500 stands for zero in the data rows.
Here are some points, one per row:
751,582,612,508,540,858,546,430,358,591,438,371,496,443,556,462,639,308,504,688,560,479,326,473,462,613,356,375,560,477,472,501,528,486,516,560,527,657,479,421,407,488,519,496,511,265,588,404,615,754,311,445,675,549,624,615,474,505,682,804,392,445,306
340,332,456,347,514,347,472,562,694,390,444,426,542,501,404,581,401,650,407,358,485,613,524,643,404,534,474,491,450,450,559,512,444,411,446,490,650,440,490,465,426,408,725,445,629,520,486,621,474,740,546,540,459,241,859,612,494,523,408,412,437,512,406
657,611,569,445,602,428,564,583,464,460,662,374,432,657,431,498,465,419,496,474,544,433,383,427,8,506,676,561,532,622,325,639,535,319,450,586,286,657,680,337,563,273,290,638,332,390,462,339,485,527,352,587,382,410,640,427,577,500,415,663,472,710,695
259,646,565,413,636,403,586,424,556,548,389,438,442,403,635,408,167,459,539,676,419,562,496,313,512,458,520,437,538,459,461,600,447,325,412,538,440,517,403,373,515,651,335,480,638,439,620,487,539,651,635,462,671,558,513,557,536,527,685,678,358,546,537
450,555,324,463,350,436,561,417,443,470,485,776,570,354,572,544,536,503,503,411,360,607,472,578,457,607,610,392,660,496,555,331,485,495,428,579,401,596,401,506,524,520,477,608,905,788,372,479,474,377,420,634,275,539,325,434,572,547,471,386,440,548,608
4,348,489,567,668,205,562,496,339,423,519,592,487,483,173,520,580,741,457,479,518,340,508,540,999,424,447,367,461,498,591,506,491,429,474,529,432,411,482,830,530,610,661,392,651,560,431,615,366,586,378,341,542,354,697,470,525,454,513,504,508,284,583
508,547,837,564,735,267,528,545,758,539,733,567,731,776,413,564,525,484,635,436,546,396,582,697,408,551,548,479,501,626,381,290,443,708,478,445,455,515,784,523,479,331,559,469,341,585,351,505,513,328,730,564,471,664,193,478,348,507,217,286,486,460,661
422,454,527,496,425,431,460,537,462,468,337,529,513,440,461,363,395,695,412,511,506,639,591,682,917,432,436,551,358,440,524,441,655,474,497,485,558,340,445,553,459,615,818,464,581,592,549,519,424,250,446,303,538,459,639,491,410,532,323,471,559,859,682
327,287,476,543,483,469,592,439,390,539,599,581,675,538,410,459,552,820,426,314,468,510,499,426,703,339,472,512,411,447,552,404,523,618,306,373,450,339,553,794,362,749,669,563,435,782,441,374,564,464,602,516,508,416,418,526,427,417,523,326,697,489,495
204,488,566,425,419,641,384,558,517,385,427,521,421,459,347,425,509,578,479,337,451,369,619,554,450,580,450,513,615,405,502,664,459,548,791,505,483,477,374,417,414,490,248,840,992,413,607,495,377,725,391,658,640,313,469,266,454,529,624,564,473,764,427
289,586,435,560,287,510,643,519,499,404,482,479,313,497,391,642,627,481,538,479,442,769,614,499,329,357,397,410,591,305,587,588,478,335,674,812,426,542,287,284,573,638,384,644,999,256,315,576,464,0,333,591,415,444,668,324,583,485,686,721,650,250,775
473,566,605,528,499,499,332,511,296,586,554,473,422,580,420,512,365,313,481,447,496,430,471,397,227,480,542,384,501,512,398,653,428,337,511,666,530,673,585,314,472,366,429,488,580,410,438,545,475,515,519,459,384,621,418,525,521,414,473,374,351,419,384
491,510,500,480,470,729,403,346,489,598,281,587,250,441,675,512,420,817,496,409,445,530,480,520,579,505,512,565,337,607,343,517,476,343,323,446,613,408,393,555,607,343,459,462,643,586,915,404,567,598,688,235,820,423,398,534,412,613,674,504,578,569,348
628,488,346,584,453,520,537,560,528,479,817,313,652,586,313,471,364,277,496,450,665,352,614,342,434,512,559,660,592,546,338,476,494,683,516,552,537,540,769,486,463,381,373,355,126,367,540,557,601,589,626,365,359,573,244,509,549,517,365,747,572,467,376
613,318,348,539,675,481,418,628,663,653,655,311,758,559,685,340,388,284,605,391,605,473,536,565,470,565,498,725,602,478,482,308,241,790,421,358,418,497,573,562,450,347,593,387,195,430,368,481,603,243,420,470,323,555,381,493,541,417,173,567,407,324,377
529,366,420,531,524,589,534,507,451,326,558,377,605,556,443,380,256,459,451,536,420,546,394,600,625,461,593,459,428,473,509,446,714,659,255,406,510,401,544,455,548,344,440,255,619,658,269,438,435,303,632,391,452,440,535,384,508,542,594,384,411,552,745
650,533,313,459,441,347,494,483,643,436,422,529,461,483,310,617,574,526,463,501,225,453,551,426,241,404,384,448,567,588,804,671,326,311,577,531,582,609,286,454,390,697,504,824,999,502,429,604,362,502,415,574,449,294,515,361,508,651,527,738,541,569,694
886,482,427,601,417,403,461,472,297,487,336,644,380,320,663,508,673,824,527,515,615,532,488,376,816,534,456,413,603,474,570,631,597,457,600,420,630,650,518,492,352,631,652,576,612,644,599,627,480,194,490,590,536,320,722,440,748,522,340,476,487,391,522
328,560,312,370,554,290,481,511,866,461,527,420,447,657,293,681,635,459,420,289,486,659,390,562,580,469,583,525,417,556,613,703,448,519,523,558,538,337,504,796,528,581,630,522,219,444,390,262,401,512,614,563,311,340,289,392,493,537,442,261,489,548,471
572,457,771,425,530,657,505,471,291,602,232,383,288,293,470,641,611,315,581,630,585,395,437,467,475,713,388,455,528,502,397,475,567,368,522,656,402,423,425,215,830,401,638,594,138,412,569,444,608,545,280,576,818,506,501,351,540,467,610,558,377,403,389
753,575,739,543,618,695,555,441,706,665,373,654,345,354,521,400,470,281,572,485,344,433,456,446,497,506,421,421,428,454,218,569,519,457,554,498,679,661,506,379,557,459,296,338,298,631,401,602,585,884,420,576,291,489,489,793,583,498,479,541,393,588,443
612,581,215,507,292,337,567,522,499,392,454,431,454,570,603,364,879,530,499,209,477,441,711,512,623,426,504,406,450,404,555,343,562,465,711,660,591,363,289,333,581,809,397,793,760,440,373,520,475,754,243,628,482,456,819,240,458,439,746,537,546,526,721
668,622,646,513,543,465,479,534,475,446,615,512,678,433,456,650,436,120,396,710,540,426,507,246,282,530,624,562,482,481,364,489,585,538,509,542,306,569,703,480,463,19,74,590,219,343,566,476,494,559,309,681,627,590,349,575,647,418,282,567,564,383,671
581,326,553,470,296,513,497,314,267,605,437,634,298,425,546,624,542,689,576,450,434,491,528,371,422,601,596,331,458,658,456,459,637,388,374,536,557,617,472,243,444,529,420,424,20,663,493,447,545,797,558,241,835,544,626,583,561,471,570,473,415,437,343
556,511,525,509,481,400,427,635,721,416,245,411,406,535,368,385,483,678,474,505,318,642,419,726,461,500,542,521,464,466,532,464,224,457,562,259,675,523,526,711,629,545,778,467,268,465,720,468,425,439,775,536,373,425,303,546,364,450,549,413,525,845,349
389,485,565,621,655,703,381,604,443,633,828,339,745,556,762,605,447,542,593,659,795,365,341,547,495,582,480,565,626,597,494,345,537,774,614,291,351,381,689,557,529,346,404,75,443,73,670,550,593,585,553,582,388,708,286,571,529,445,313,437,593,513,626
348,463,439,431,451,592,547,472,430,352,600,411,298,589,220,283,407,424,449,532,495,642,577,627,957,399,520,656,590,429,590,471,557,325,288,432,532,352,469,925,491,833,999,374,610,547,584,613,455,457,534,424,294,533,508,569,382,616,412,161,671,305,554
442,499,489,599,603,511,512,578,573,615,797,611,638,529,552,437,403,518,424,616,541,619,458,526,325,549,418,601,377,486,561,417,378,900,619,546,519,438,548,584,619,511,648,598,393,628,520,626,550,314,643,568,506,666,670,552,319,579,402,300,494,516,488
634,538,462,410,296,671,516,403,364,420,275,705,507,376,516,560,696,497,495,505,688,391,575,424,494,448,473,496,510,470,621,577,547,589,509,469,475,559,336,464,577,802,204,389,999,674,265,549,448,367,473,304,602,462,372,471,355,425,618,571,548,248,402
757,619,586,480,474,569,348,416,390,571,639,468,739,662,771,644,465,342,620,745,436,399,541,321,337,464,686,532,475,611,515,375,680,639,523,483,328,555,587,412,378,245,314,584,256,527,528,406,595,275,337,563,483,757,664,706,620,488,576,624,577,581,168
263,460,421,422,396,525,547,651,593,524,588,614,594,517,706,396,598,534,440,627,378,640,514,704,619,517,476,719,486,518,615,635,410,447,542,496,643,403,603,677,460,591,661,423,245,640,348,525,473,726,809,511,562,610,543,497,429,459,696,324,486,742,416
616,606,461,647,674,507,561,431,532,516,252,519,413,429,916,526,491,433,546,626,713,424,397,464,310,435,360,467,403,465,516,498,584,404,476,292,476,554,297,406,382,446,372,444,186,326,793,443,537,509,522,525,527,740,323,710,534,508,612,626,505,209,336
These points spread out most along one direction. Take the direction at right angles to it along which they spread out most. Go by this last direction. Where along it does each point below lie, from 0 to 99? 50 is the average, and the first point above lies past it. One standard deviation of the points above along it is 16.
422,454,527,496,425,431,460,537,462,468,337,529,513,440,461,363,395,695,412,511,506,639,591,682,917,432,436,551,358,440,524,441,655,474,497,485,558,340,445,553,459,615,818,464,581,592,549,519,424,250,446,303,538,459,639,491,410,532,323,471,559,859,682 36
529,366,420,531,524,589,534,507,451,326,558,377,605,556,443,380,256,459,451,536,420,546,394,600,625,461,593,459,428,473,509,446,714,659,255,406,510,401,544,455,548,344,440,255,619,658,269,438,435,303,632,391,452,440,535,384,508,542,594,384,411,552,745 40
442,499,489,599,603,511,512,578,573,615,797,611,638,529,552,437,403,518,424,616,541,619,458,526,325,549,418,601,377,486,561,417,378,900,619,546,519,438,548,584,619,511,648,598,393,628,520,626,550,314,643,568,506,666,670,552,319,579,402,300,494,516,488 34
328,560,312,370,554,290,481,511,866,461,527,420,447,657,293,681,635,459,420,289,486,659,390,562,580,469,583,525,417,556,613,703,448,519,523,558,538,337,504,796,528,581,630,522,219,444,390,262,401,512,614,563,311,340,289,392,493,537,442,261,489,548,471 30
581,326,553,470,296,513,497,314,267,605,437,634,298,425,546,624,542,689,576,450,434,491,528,371,422,601,596,331,458,658,456,459,637,388,374,536,557,617,472,243,444,529,420,424,20,663,493,447,545,797,558,241,835,544,626,583,561,471,570,473,415,437,343 60
628,488,346,584,453,520,537,560,528,479,817,313,652,586,313,471,364,277,496,450,665,352,614,342,434,512,559,660,592,546,338,476,494,683,516,552,537,540,769,486,463,381,373,355,126,367,540,557,601,589,626,365,359,573,244,509,549,517,365,747,572,467,376 41
450,555,324,463,350,436,561,417,443,470,485,776,570,354,572,544,536,503,503,411,360,607,472,578,457,607,610,392,660,496,555,331,485,495,428,579,401,596,401,506,524,520,477,608,905,788,372,479,474,377,420,634,275,539,325,434,572,547,471,386,440,548,608 55
616,606,461,647,674,507,561,431,532,516,252,519,413,429,916,526,491,433,546,626,713,424,397,464,310,435,360,467,403,465,516,498,584,404,476,292,476,554,297,406,382,446,372,444,186,326,793,443,537,509,522,525,527,740,323,710,534,508,612,626,505,209,336 59
263,460,421,422,396,525,547,651,593,524,588,614,594,517,706,396,598,534,440,627,378,640,514,704,619,517,476,719,486,518,615,635,410,447,542,496,643,403,603,677,460,591,661,423,245,640,348,525,473,726,809,511,562,610,543,497,429,459,696,324,486,742,416 32
340,332,456,347,514,347,472,562,694,390,444,426,542,501,404,581,401,650,407,358,485,613,524,643,404,534,474,491,450,450,559,512,444,411,446,490,650,440,490,465,426,408,725,445,629,520,486,621,474,740,546,540,459,241,859,612,494,523,408,412,437,512,406 44
